Each row is where one point has got to under a steady rotation. How many steps took it there?
The counts run from 0 to 1060.
[ -6 -22  -5   7 -14  25 -45  14 -25 -10  10  29 -27  19 -32 -27 -30   5
  15 -11  29   5 -11 -20 -12  -8  49   4   5  21  13 -20 -32  30  11   1
  20 -14  -8   1 -15 -51  31 -20 -42 -14   9  -3 -45  36   1 -45  51  22
  11 -23] : 366
[-18  -4 -10   3   3  13 -31 -24 -50 -14  -8  14 -37 -11 -45 -42 -24 -20
  14   1  46  10  -1 -62 -28 -12  17   9   6 -17  -2  -3 -25 -23  12  -6
   1  16  47  24  -7 -46  34 -15 -46  13   7  32 -42  31  20 -16  24  22
  11 -29] : 549
[ 21   1   8 -12  -6  41 -51 -10   2  -9  10  -2   9 -30 -14 -25 -26   2
   0   4   5  15 -36  14  12  21  34 -24   9  52 -23  15 -17  27   3 -18
   2 -10 -10  24  21 -31 -30 -16 -50  -5  -8  37 -36  47 -31  12  63  -2
  -2 -31] : 668
[ 28 -24   9 -24   8  -8  12 -28   3 -37 -11 -46  29  14 -44 -28 -19  12
  10   4 -26 -10 -24 -19  36 -18  15  -7 -11  35  19  21 -11  -8   8  -9
 -10  -3  16  40   8   3  -3 -20 -54  -7   2  -8 -43  32 -62 -23  39  40
  13 -38] : 579
[ 32   5 -24  30  54  59 -49 -37  26 -15  11  -3  18 -37 -47 -15   3 -30
 -27  -4   2  12   7 -17  26  13  44 -27 -14  31 -28   6 -33  -1 -18 -16
  13  10  19   8  18 -34  14 -10 -14  -3  -7  39 -30  27  -3 -12  37  12
   3 -47] : 233
[ 17 -16   1 -31  28  30 -14 -34  24 -26  13 -34   4 -11 -47 -22   4  -9
   4 -17  17  -6  -1 -23  29  -5  39  -5  10  43 -30 -10 -27   2   0   6
  -9  -2   9  29   3 -37  11 -14 -36 -21  -1  29 -58  53 -10  10  38  14
  20 -41] : 483
[ 17 -22   3   5  37  10 -26 -28 -37 -31  -1  -1  12   6 -16 -27 -42 -20
   1  34  13  -9 -40 -27  15   9 -18 -16   2  37 -22  28  32   7   7 -36
  35   9 -12  30  13 -28   7 -26 -19  20  13  50  -9  30 -40 -32  24 -20
  41 -14] : 677
[-33  -7 -16  14  -5  -5   7 -38 -34 -28 -20  -4  14  -3 -53 -29  10   5
   7  -7 -19   3 -13 -31  -7  -7  34  -4 -12  13  24  11 -26 -42  -8  -8
 -12  13  54  12   2   1  12 -28 -48  18 -14   1 -32  -3 -37 -30  24  68
   6 -46] : 76
[-15  -4 -24  39 -12  23 -37   2   8  -9   8 -21  12  17 -51 -26   0  -3
  -8  17 -22  17 -10  -3  34 -11   9 -26  11  66  39  28 -40 -11 -40 -32
  22  -5  29   3  15 -12  -5 -31 -40 -24 -20  21  -5  -2 -15 -40  37  39
  -2 -28] : 340
[ 30 -16  15 -11  25   6 -65 -13  -9 -26   9   8   7  -9 -29 -33 -52   1
   2  21   1  -2 -38  10  15   3  18 -22  24  47 -40   0  11  23  -1 -33
  36 -15 -26   5   0 -11 -12 -14 -35  11  -2  26 -19  31 -29 -12  61  10
  47 -34] : 673
[ -8   1   5  17  30  25 -42 -51 -21 -16 -29 -11 -10  -1  -7 -25   7 -33
  -9  31  -5  22 -13  21   1  -7  12 -32 -25  45   5  60   5 -14  13 -32
  34  -9  23  15  13 -11  -8 -15 -35   3  15  46 -25 -13 -17   4  62 -30
  16 -15] : 597
[-16   8 -22  42  -6  21 -45 -23  18  -9  12  -6   5 -23 -52 -24  -6  -6
  -2   7   0  30  15 -20  21   4  18 -16  32  29  16   2 -44 -21 -48 -46
  11   0  23  12  -6 -34   7 -53 -30  19 -18  33  11   3 -25 -21  44  28
   7 -46] : 158
[ -2 -13  -8  16   1  15 -54 -35  27 -39  23   0  -4   1 -31 -25  -9 -15
 -25   8 -22  24  26  13  -5 -12  23  -8 -11   7  -1   1 -50 -30  -6  -8
   7 -14  15 -11 -24  -2  46   8 -54  11 -10  -7  -2  13  -8 -39  49  46
   8 -52] : 716
[  0 -35  -2 -21 -15  -9 -29  20   0 -49 -27   7  -5  25 -23 -31  -9 -32
  -2   3  13  31   7 -34 -13 -12  21  11  -5  36   0 -17  18  12  56 -17
   5 -14  33  59  21 -23  41  -7 -28   6  30 -13 -40  52 -28  -6  25  42
  13 -12] : 378
[ 19   8   1   2  23  13 -33 -30  15 -20 -24  18   0 -31 -31 -29  -8 -19
 -32   3  31  17   8 -27  -5  14  31 -33 -16  19 -38 -13  15  -3  37 -28
  -1   0   0  49  17 -37  37  20 -19  32  16  35 -28  47 -22  20  47 -13
   1 -45] : 306
[ -6 -13  -4  23  41  15  -7 -26 -42 -15 -25  17  26  14 -11 -17 -15 -13
   2  10  20   2 -20 -12 -20  -1  37 -26 -17  52  11  27  26  20  11 -29
  22 -24 -11  48  18 -23  19 -21 -10  15  16  41 -19   8 -43 -38  43 -38
  32  -5] : 682
[  5  11  17   7  24  10 -52 -26  25  -4 -37 -12  -6   2   2 -57 -26 -16
 -14  14   7  11  10 -29 -35  -2  13  11 -27  22   7  26   4 -26  32 -22
  -7 -24  16  44 -19   0  55  -2 -56  -3  24  24 -17  -3 -42  -4  48 -32
 -12  -6] : 210
[ 19  -3  -8  37  -5   8 -50 -28  16 -42  -6   1  24  -5 -44 -13  -1   0
 -17  23 -44   7   0  18  29  -6  25 -19  -3  40  46  25 -45   5 -26 -42
  -1  -9 -11  27  28 -10  -9 -20 -14   7 -11 -20 -21   7 -38 -16  42  22
  -8 -61] : 334
[-13 -13 -17 -20   5   7 -34 -50 -25 -36  -9  26 -16 -17 -15 -29   8 -26
  -2  -3  42  17   8 -31  -6   8  51 -12  -2   6 -34 -13   9   0  22 -16
  -6  25  34  28  26 -31  27 -32 -27  51   4   5 -37  29 -13  18  32  13
  19 -31] : 555
[ 10  -3 -19  21  29  -6 -32 -24  -2 -28 -31 -15 -11 -12 -33 -24  12 -41
  -9   5  26  22  25 -44 -17 -49  15 -27  11  13   8  20 -25 -15 -23 -37
   4 -57  17  57  -2   2  17  18 -20 -16  10  35   2   5   2  -4  52  -5
  28 -51] : 225
[-19  -6 -10  21  13  22 -13 -29  -3 -26 -48 -11   6   7 -32 -36  12 -32
  -7  -7  -7   9   4 -15 -23 -14  33  -3 -34  31  17  25  -7 -51   1 -28
  -2 -41  26  41   8   1  65  30 -17  -1  -7  32 -11  -8 -26 -38  42  10
 -13 -19] : 140
[ 27 -13 -10   3  51  -2 -47 -24  25 -39 -23  25  14 -10 -54 -41 -26 -14
 -34  10   4 -17  -8 -21  16  18  19 -17  14  31 -51 -30  19 -14   3 -41
  15 -13 -15  17  -1  -7  39   2 -16  33  -9  21 -11  30 -28 -21  38  22
  12 -48] : 312
[ 14  -2   7 -19  19  14 -20 -49   1 -24 -20  -2  11 -37 -23 -36  -8  -9
   1   2  40  14 -14 -23  -1  15  14 -26   4  27 -31   7 -12  -2  15 -22
 -17   3  -9  52  15 -27   4 -13 -31  22   0  65 -36  39 -19  28  43 -21
  -5 -35] : 486
[ 19   6   2  -3 -14  -3 -20 -14  16 -16 -13  -7  29  34 -14 -43 -28  12
 -17   2   5  -1 -28   1  39  16  21 -41 -16  40  29  43  22  16   9 -27
   7   3 -27  38  10 -36  11 -40 -49  21  10 -14 -32  25 -56 -21  53 -15
   1 -21] : 763
[-43   8   3   6   1  28 -43 -33 -18  -3  -3  18 -18   0   5 -39  -5 -22
 -40  36  -9  28  19  -8 -32 -14   3 -15 -34  42  46  52 -19 -12  10 -15
  29  10  34  24  12 -33  10  14 -47   2  16  23 -13  -8 -22 -21  40 -15
 -15 -15] : 528
[  1 -17 -25  15  -6  32  -6 -19 -19 -26  12  21  21 -22 -56 -11 -16  -2
  -6   6  -8  -2 -27 -10  25   8  14 -38  -2  39 -25 -14 -26  -1 -31 -30
  13 -10  -1   1  25 -30  22  29 -16   7 -31  32  19  39 -14 -52  29  50
  17 -48] : 244
[  4  -5  -5   6  30  -8 -38 -23  12 -26 -26 -40   0  18 -11 -41  -3 -19
 -16  13   8  20 -17  -6 -25 -21  14  -4 -40  18 -12  20  -6 -46  24  -8
   0 -41  32  26 -29  25  50   8 -62  -9  11  12 -22   4 -23 -28  52  26
  26 -28] : 214
[-20 -29 -21  13  -1   1 -21  -4 -10 -42 -18  11  13 -11 -61 -11   5 -32
 -19  21   5  38  -2 -22 -16   8 -11 -13  -8  28  -8 -26 -25 -20  11 -19
   7 -14  19  28  23 -19  48  16 -22  22  -9  55  -9  46  -9 -39  15  60
  -8 -35] : 60
[ -4 -29  -5   3 -42  23 -42  13 -22 -18  34   5  10   0 -29 -20 -38   1
  10  23   5  32 -32   7  15  14  11 -20  29  37  -9 -12 -25  32   1 -27
  22   5   5   8  15 -38 -20 -29 -51  16 -17  34  -5  48 -19 -30  35  40
  17 -18] : 923
[  9   7 -28  46  48  27 -38 -49  -9 -12  -6  24  -2 -20 -42 -14   5 -45
 -34  11  23  18  21 -45  -2  -1   9 -26 -35   3  -8  17  -4 -20  16  -4
  25  28  27  24   5 -47  42   3  -4  21  12  34 -28  15  13 -13  36  -2
  11 -33] : 51
[ -5  -9   3 -26  15  19 -24 -50  12  -7   7 -34   6 -12 -40 -44 -16   6
   7 -19  20   7 -12 -20  33   0  33 -25  32  42  -8   9 -22  -9 -20 -22
   7   7  -1  18 -27 -32  -8 -71 -41   2 -10  41 -38  19 -32  14  55 -12
  17 -38] : 662
[-18 -20  24 -19 -17  25 -40 -14  17  -8  37 -16 -14  24  -4 -38 -30   1
  -5   6  -8  26  22  16 -18 -10  41   7   1  33  26   7 -12  10  24   1
  18 -20  20   2 -24 -29  20 -22 -65  -7  11   2 -25  31 -47 -19  59   7
  14 -22] : 281
[-34  -8 -18  31   7  -2   3 -29 -57 -23 -39  13  29   4 -55 -29  -1  16
  -1  -1 -16   5 -21 -14 -11  -2  24 -24 -30  29  36  19  -4 -27   1 -17
  11  18  30   3   4  -7   3 -49 -44  33 -12   8 -36  -1 -40 -31  16  48
   8 -29] : 257
[ -9  -5 -23  18   5  16 -47 -16  15 -31   2  50   2 -28 -56 -28  -8  -2
 -21   3 -13   4  19 -27  -5  12  40 -16  24  34  -7 -36 -22   1 -14 -41
   4  -4   0  19  24 -21  21  -3  -5  30 -16   3  -2  31 -10 -16  28  48
  -3 -54] : 811
[ 17 -13 -15 -15   6  22 -31 -10  -9 -10  39  -3   3  20   2 -35 -42  10
 -18  10  11   8 -31   2   8  -7  20 -28  -8  35 -14   6 -19  31  -7  -2
   9  -4 -20  24  -1 -34 -10 -24 -74  -8  10   4 -26  42 -22 -42  44  -2
  47 -20] : 106
[-15  -7 -30  10 -30  18 -28  14 -16 -28 -14  36  -5  11 -23 -19  19 -32
 -25   6   4  29  14 -28 -11 -25  35 -18 -19  31  16  -7 -13  12  31 -11
   1 -16  38  38  50 -32  41  35 -30   4   9 -20 -23  43  -2 -28  35  53
  -6 -37] : 627
[-13 -13  -9 -15  29  -1  -8 -39 -14 -22 -13 -41 -11  -9 -44 -30   1 -20
  17 -12  50  10  -1 -50   4 -15  27 -14  19  15 -28  17  -5 -24   1 -11
  -4  -5  45  41 -14 -11  15 -42 -23   2   4  44 -34  17 -12  11  40   8
  46 -33] : 480
[-37 -10   9   5 -27  37 -26 -62 -18 -23 -17  13   9 -28 -32 -40   2  -3
  24 -10 -16  -6   3  -6  10  32  51   8   3  41   9  -2 -10 -23 -22 -44
   0  -8  17  18  30 -23  30 -18 -25  35 -27  13  -8  -9 -59 -23  28  23
 -22 -20] : 821
[ -6 -47 -11   4  -7  22 -37 -23 -29 -41  43  10   9  22  -7 -11 -32 -11
  -7  34 -17  26  -7  -8  -4 -21   1 -10  -2  30  14  11 -44  15   9   9
  22  15   9   3   2 -34   7 -38 -59  -4   8   0 -22  36  -8 -64  21  44
  51 -26] : 356
[  4   4  11  24  18  20   4 -31   3 -20 -18  10  15 -29 -76 -28 -22   1
  10 -16 -23 -20  -2 -15  10  -2  51  -7   1  33  24   6 -13 -21 -12 -42
   6 -36  -7  20   2  -8  31  26 -14   9 -15  23  -7  10 -55 -27  59  18
  -7 -58] : 323
[-27   7 -16   2   2  35 -34 -39   3  -1   6  22 -22  19 -30 -43  -8 -13
 -38  20 -11 -17   6 -13  26 -11  12 -41 -13  58  46  39  -8 -13 -12 -22
  45   4  17 -12 -15 -53  28  -4 -25   2  -5   0   3 -13 -21 -34  54 -10
  -2 -22] : 524
